Named moves (each a turn or a mirror), then the moves between two rows, first move first; the first pair answered
move Y:
[ -2   7   1   7   2   8   6   9  18  -9  -2  -7  -7  -6  -5   4  -9   5
   0   6   0  13  -1  -1  -1   3 -11   0  -1  -3 -10  -7  -2 -13 -10  -6
  -3   8   9 -17   4   8  -5   1 -11 -10 -11   3 -14  12  -4  -7  -4   2
   1   4   7  13   4   0   6 -14   3  10  -4   1 -20] |-> [  1   6   2   7   0  14   9   6  26 -12  -4  -4  -7   0  -5   7  -6   6
   8  -2  -4   8   0  -1   5   7 -12  -6  -4  -8 -12  -9   0  -7  -4  -2
   0  12   6 -13   3   2   2  -1   8  -7  -7   2 -13   4  -5  -9  -3  -6
   5   3  12   7  -3   0   3 -16   5  16  -8   1 -12]
[  3   6   2  10  -3  -2  -7   5 -13  10   6  -5 -17  -4  13  -1 -12 -10
  -8  -8   5  33 -11  -5  -5  -7  16  11   7   8  -4   8  -6  -9  -7   4
   8   8   7   7 -14  -3  -4   0 -14  -8 -30  -4   9  14  -9  -9  13  17
 -12   9  -2   5 -11  -5   4  22  13   4   8   4  -1] |-> [  9   4   0  10  -7   9  -1   3   1   5   0   0 -16   7  14   4  -9  -9
   9 -22  -5  22  -9  -4   6   0  13  -1   2  -1  -5   5  -4   2   4  11
  13  13   2  14 -14 -14  10  -2  20  -4 -22  -6  12   0 -11 -13  15   4
  -4   9   7  -5 -24  -5  -1  18  18  16  -1   5  14]
[  0  18 -28   0   6  11   5  28  14  -4   1  14  15  15   8   0  -1   6
   1   9 -12 -25  -9  -5 -20  16  11  17 -14  -3  -2   0   6 -10  15   0
   3 -15   1   9  14  -4  -2  -1  18  11  18   2  -3 -22   3  -5  15 -17
   4  14  -2  -5   3   0 -24   5  -9 -10 -10  -8   3] |-> [ -5  20 -27   0   9   2   0  30   2   1   6  10  14   6   7  -4  -3   5
 -12  21  -5 -17 -12  -5 -30   9  13  26 -10   4  -1   3   5 -19   6  -6
   0 -19   5   4  14   5 -13   0  -9   6  11   3  -5 -10   4  -2  13  -6
  -3  14 -10   4  13   0 -21   8 -12 -20  -3  -9 -10]
move L:
[ -2   7   4  14   8  -6  -1   5   2   2  -1  -5   1  -4   4  -1  -2 -10
   4   4   6   4   5   1  -3   6  -3   2  -3  -4   0  -3   2   1   4   0
  -1   7  -5   0  15 -11   3  -5  10   6   1  -7   8  -1  -4   2  -3  -4
   3  -1  10  -4   1  -3   6 -12   7   8 -12  -1  -2] |-> [  3   7   6  13   7  -5  -3   5  -2   7  -1  -8  -2  -2   9   0  -2  -6
   2  -2   8   7   7  -2  -3  -6   3  10   0  -2   2  -1   0   1   2   2
   0  11  -8   2   9 -12   6  -3   4   8  -7  -8  11   3  -6  -1  -1   0
  -2   3   8  -8  -5  -2   4  -6   7   5 -10  -2  -1]
[  5 -11 -12   7   7   1   0   3   0   1   9  -5  -1  -5   6   6  -3   0
   8   1   3   3   3  -4   7   1   7   1   0  -7  -4  -2  -4   0   0  -5
   2   8  -4   7  -2   5  -4  -1  -6  -9  -9   0  -4  -7  -3  -3   2   3
   7  -5   0   4   1  -1  -5  -8   4  -9  -6  -8   4] |-> [  4 -11 -12   7   7   0   0   4   1  -1   9  -6   0  -6   5   6  -2  -1
   9   2   3   2   2  -4   7   3   5  -1  -1  -8  -5  -2  -3   0   0  -6
   1   6  -3   6   0   5  -4  -1  -5 -10  -7   0  -5  -8  -3  -3   3   1
   8  -6   0   6   2  -1  -4 -10   4  -8  -7  -8   4]
[ -9  -1 -11  10   8   0  25  12  -9  -1  -8   6  -2  -8 -18  -5 -18  -4
   5  21  -2  25  -3  12 -13  -4   1  12  -7  -7   5  -4  -4  -3 -13 -26
 -22  10   5  -2   8   7 -22  -7 -19 -26  13  -7  -9   0 -12  29 -18   6
  11   5   1  24  26   4   2  13 -35  10  24   2   4] |-> [ -4  -1  -9   8   6   2  24  12 -14   4  -8   3  -7  -6 -11  -4 -18   3
   2  13   2  31   0   9 -13 -20   8  22  -4  -4   8  -1  -8  -4 -17 -23
 -20  15   1   2   1   6 -18  -5 -28 -23   2  -8  -4   6 -16  24 -14  13
   5  11  -2  20  19   6  -2  21 -35   7  28   0   7]
move F:
[ -6  12   2  -7   2   0   6 -14 -18  -8   5 -22   9  -6   9  15  12  -3
   0  -2   4  -3   3   9   4  10  10  -3 -19 -11   5   6  17 -17  -5   3
   3  10   6  10  14   1   3  -8 -19  -6  -4  16   7   0 -11  34  20   0
  -8  -6 -16  23   3  -1  17 -11  -6 -12 -15   7 -15] |-> [  0  10   3  -8   0   4   5 -14 -20  -5   4 -23   6  -2  15  16  13   3
   0 -10   7  -1   6   7   5  -3  15   3 -16 -11   6   7  14 -16  -7   7
   4  16   2  14   8  -1   9  -5 -22  -2 -11  15  11   1 -14  30  23   3
 -11  -2 -17  17  -5   0  13  -5  -5 -12 -14   6 -10]
[  6  -5  -8   8  14  -9  11  12  29   8   8  -2  19  17  -8  -7  14 -12
 -15  -8   3 -22  10  10  25  -6   9   3  -4  -3 -23  -8  -5   6  22  -1
 -14  -9 -11  16  -3  -1  -5  17   1   3  35 -10  -6 -23  24  -6  -9 -27
   1 -12  -8 -10  -5   5   1   5  -8  -7  15  -8   0] |-> [  9  -4  -7   7  14  -8  10  11  27  10   8  -3  18  19  -5  -7  15 -10
 -17 -10   5 -20  12   9  25 -14  12   8  -3  -2 -22  -7  -6   5  21   0
 -13  -7 -13  18  -5  -1  -4  19  -3   6  32 -10  -4 -21  23 -10  -8 -24
  -1 -10 -11 -13  -7   7   0   9  -8  -9  17  -9   1]
[  5   3  -5   7  -8   2  -1  -3   7  -2   0   5  -5  -8   1  -7 -19 -10
  17  -1  -7  -5  -3   6   0  20 -14 -15  -4 -14  -3 -10  -1   4   6   4
  -3  -3   5  -4  -1  -2   4   0  23  -7  12  -3  -1  -9   2   9   4 -12
   6   3  20   2  -3  -7  -3 -10  14   9  -2   3  10] |-> [ -4   1  -3   6   2 -10  -6  -1  -4   3   7   6   6 -11  -6 -15 -13 -14
  -3  19   5  -1   0   8 -13  13 -10  -4   0  -7  -4 -10   2  -7   0  -6
  -6 -11   8 -11  10   9 -15   6  -9  -8  13   2  -6  -3  13  13   0  -3
   1   1   3  11  18  -3   7  -5   6  -7  11   4  -8]
[  3  -2   3   7 -13   2   1  -2  -2  -2  -4  -6 -19 -17  11  11 -17   7
   9 -18 -13   4 -16 -14  11  17  -4  -2  -5   0   7 -14 -21   0  -4  11
  -1   1   2   6 -21  -3   8   0  10  -2 -12 -16  -5  13 -11   6   1   8
   7   6  20   5 -19 -15  -6  -4   8  12 -14   0   1] |-> [-10  -2   1   8  -6  -9   0  -2  -2  -6   1  -3  -8 -25  -1   4 -17  -4
   0   4 -12   2 -21  -9   3  35 -10  -7  -6   1   3 -17 -16  -8  -4   0
  -7 -11  10  -4  -7   5  -9  -1   0  -9   3 -13 -14  13  -2  15  -5   6
  11  -3  15  18   2 -16   4 -12   4   7 -10   3 -14]
move A:
[  3  11  -4   4   1  -2  -1   2  -1  -2  -4  -5  -9  -5   4   4  -4  -2
   4  -3  -3   6  -2   2   0  10  -8 -10   1   2  -5   2  -7  -1  -1   2
   0  -2   0  -2  -1   1   4  -1   9  -5  -5  -3  -2   1  -4   0   2  -5
   0   4   8  -2  -2  -1  -5 -10   3  14 -11   5   5] |-> [-1  5 -3  2  9 -7 -2  2  1  0 -3  0  6  4 -3 -4  8 -4 -8  6  6  0  3  3
 -5  4 -4 -4  2  1 -9 -3 -1 -3  4 -4  1 -6 -3 -3 12  4 -7  5  0  1  5  0
 -6 -6  8  0 -2 -7  0  2 -8 -2 11  5  3 -7 -2  4 -2  8 -3]
[-1 -3  3 -4 -1  3  2  2  3  1 -6 -1 -4  4  4 11 -1  4  1 -7  0 -1 -1 -2
  8 -3  0  1 -2  2  2 -5  2  8  2  1  2  1  1  2 -2 -5  1  4  8 -5 -1  2
  4 -3 -3 -4  2 -8  2 -1 -1 -9 -9  1  0  6 -1  3  1  0  8] |-> [-3 -6  4 -4  3 -1  1  2 -1  4 -4 -1  1  6  2  7  4  4 -8 -2  6  0  1 -2
  4 -9  3  7 -1  3  1 -5  4  5  1 -2  1  0 -1  1  2 -1 -5  7 -4 -4  0  3
  3 -2  2 -3  0 -5  0 -1 -9 -8 -3  3  4  9 -3 -4  7  0  2]
[ -8  -5   1   5   2 -15  -7 -17   9 -12  -4   2  -5  -8 -15  11  -9   3
   2   3  16   4   1 -13   0  -2  -9 -10  -6  -7  10  -1   5 -12  -3   0
   4  -8   1 -14  10  -5  -1   1 -15 -20   1   3  -7   7 -16  -7  10   3
   0  -5  18   1   1 -13   5   2  -8   4  13 -17   7] |-> [ -9  -8   0   6   4 -13  -5 -19  15 -15  -5   5  -1  -3 -18  10  -5   1
   4   2  14  -1   3 -12   1   2 -11 -14  -8 -10   8  -4   8 -10   3   1
   5  -9  -1 -12  15  -7   0   2  -5 -18   9   4  -8  -1 -13  -7   8  -3
   4  -8  17  -2   3 -13   6   0  -9   5  12 -15   9]

Each pair is two moves apart.
[-2 -3 -1  1  2  3 -1 -2  8 -5  0 -2 11  9 -4  2  5  1 -2  6 -1 -1 -2  3
 -4 -1  0 -2 -1 -1 -6 -3  2  3  3 -4 -2  0 -4 -1 10  1 -1  5  2  3  0 -1
 -4 -9  0  1  2 -3 -1 -2 -4 -1  4  3  2  2 -1 -2  2  2  0] |-> [  4   1   0   1  -2   6  -2  -2   3  -2  -1  -7   0   4   4   7  -1   6
   1  -2  -3   6  -4   1  -2  -7   1   2   1   2  -2   2  -3   2  -2   0
  -2   5  -5   0   0   0   6   4  -1   2 -12  -3   0  -1  -7  -2   6   3
  -5   2   0  -2  -6   1  -4   5   1   0  -1  -1   4]
L A
[ -4  -2   0   2   4   2   1  -2   6  -4  10  12   4   7 -12   0   1   0
  -2   3   5  -2  -7   3  -7   6   6  -5  -4   4  -4  -1   7   1  10   1
  -6  -5   6   0   0   7  -5  -1  12   5   7  10  -4  -6  -3   3  -2  -9
  10   3   2   4   7  -3   8  -1  -6  -3   0   1   1] |-> [  1   2   1   3  -2   6   1  -2   5  -3   8   9  -7   4  -5   6  -5   4
   5  -6   1   1  -8   1  -3   4   6  -6  -3   4   0   2   3   4   7   7
  -6   0   6   4 -10   3   5  -3  18   4   0   8   0  -2 -12   1   1  -7
   8   6  11   1  -5  -5   3  -1  -2   2  -5  -1   8]
A Y
[  1   3   2  -1   3   2  -1   0  -6   1   4  -3 -13  -5   3  11  -7   9
   6  -2   2  13  -2   3  -3   3   3  -6  12   4   5  -1   3  -1  -9   8
   8   7  -1   7 -13  -2  14  -6   8   3 -11  -7   8   2 -23  -2   7  10
  -5   9  14   0 -12  -8   0   1  -6   8  -9  -4   5] |-> [ -1   1   4  -2   7  -4  -4   2 -12   5   7  -3  -8  -4   2   7  -3   9
  -7   6  11  15   0   3 -10  -6   8   3  15   9   5  -1   3  -6 -13   3
   6   4   0   5  -9   4   4  -2 -11   5 -13  -6   7   6 -18  -2   6  17
 -10  10   4   3  -2  -4   4   6 -10  -2  -1  -4  -4]
A A
[ -4   4   3  -5 -12  -2   4  -6 -10  -1   1  -1  -3  -5  12 -10  17   5
  -3  -7   0   9   6  -7  -3  -9   5  -1   0  -2   4   4   3 -12 -13  -3
   4  -5  -6   7  -2  -2 -11  12  -7  10  -9   1   4  12  -1   2   8  12
  -6   2  -4  -4   6 -12  -9   1 -10 -11  -1  -9  -6] |-> [ -3   0   3  -6 -11   1   7  -7  -4  -3  -1   3   4   5  10 -12  24   6
  -2 -10   0   2  10  -7  -1 -12   7  -1  -1  -6   1   2   5  -8  -6  -2
   6  -4  -9  10   2  -6 -10  14   2  15  -3   2   4   3   4   0   7   6
  -3   2  -8  -9   6  -9  -8   3 -11 -11  -1  -7  -2]
Y A
[ -7  -6  -2  -4   8  -5 -20  14  -7   7   0   3 -13 -17  -2   6 -15  -6
  -3 -28  -5   4 -13 -10 -11  -7   0   3   0  -1  -7   8   3  -5   2   0
  -8  -3  -3  -3   2   9  -1   4  -9  -6 -25   7   5   6  -3 -13 -11   8
  -9  11  24  13   3  -3   3  -8  -1   6   9  -9  -7] |-> [ -6  -8  -4  -3   6   1 -16  12   3   2  -3   6 -10 -10  -4   8 -12  -8
   8 -35 -13  -5 -13  -8  -4   2  -4  -6  -4  -7  -9   6   5   2  10   4
  -6  -3  -5   1   5   3   6   1  14  -4 -16   7   4  -4  -3 -14 -11  -3
  -1   9  31   8  -2  -3   1 -13   2  14   2  -7   1]
Y L
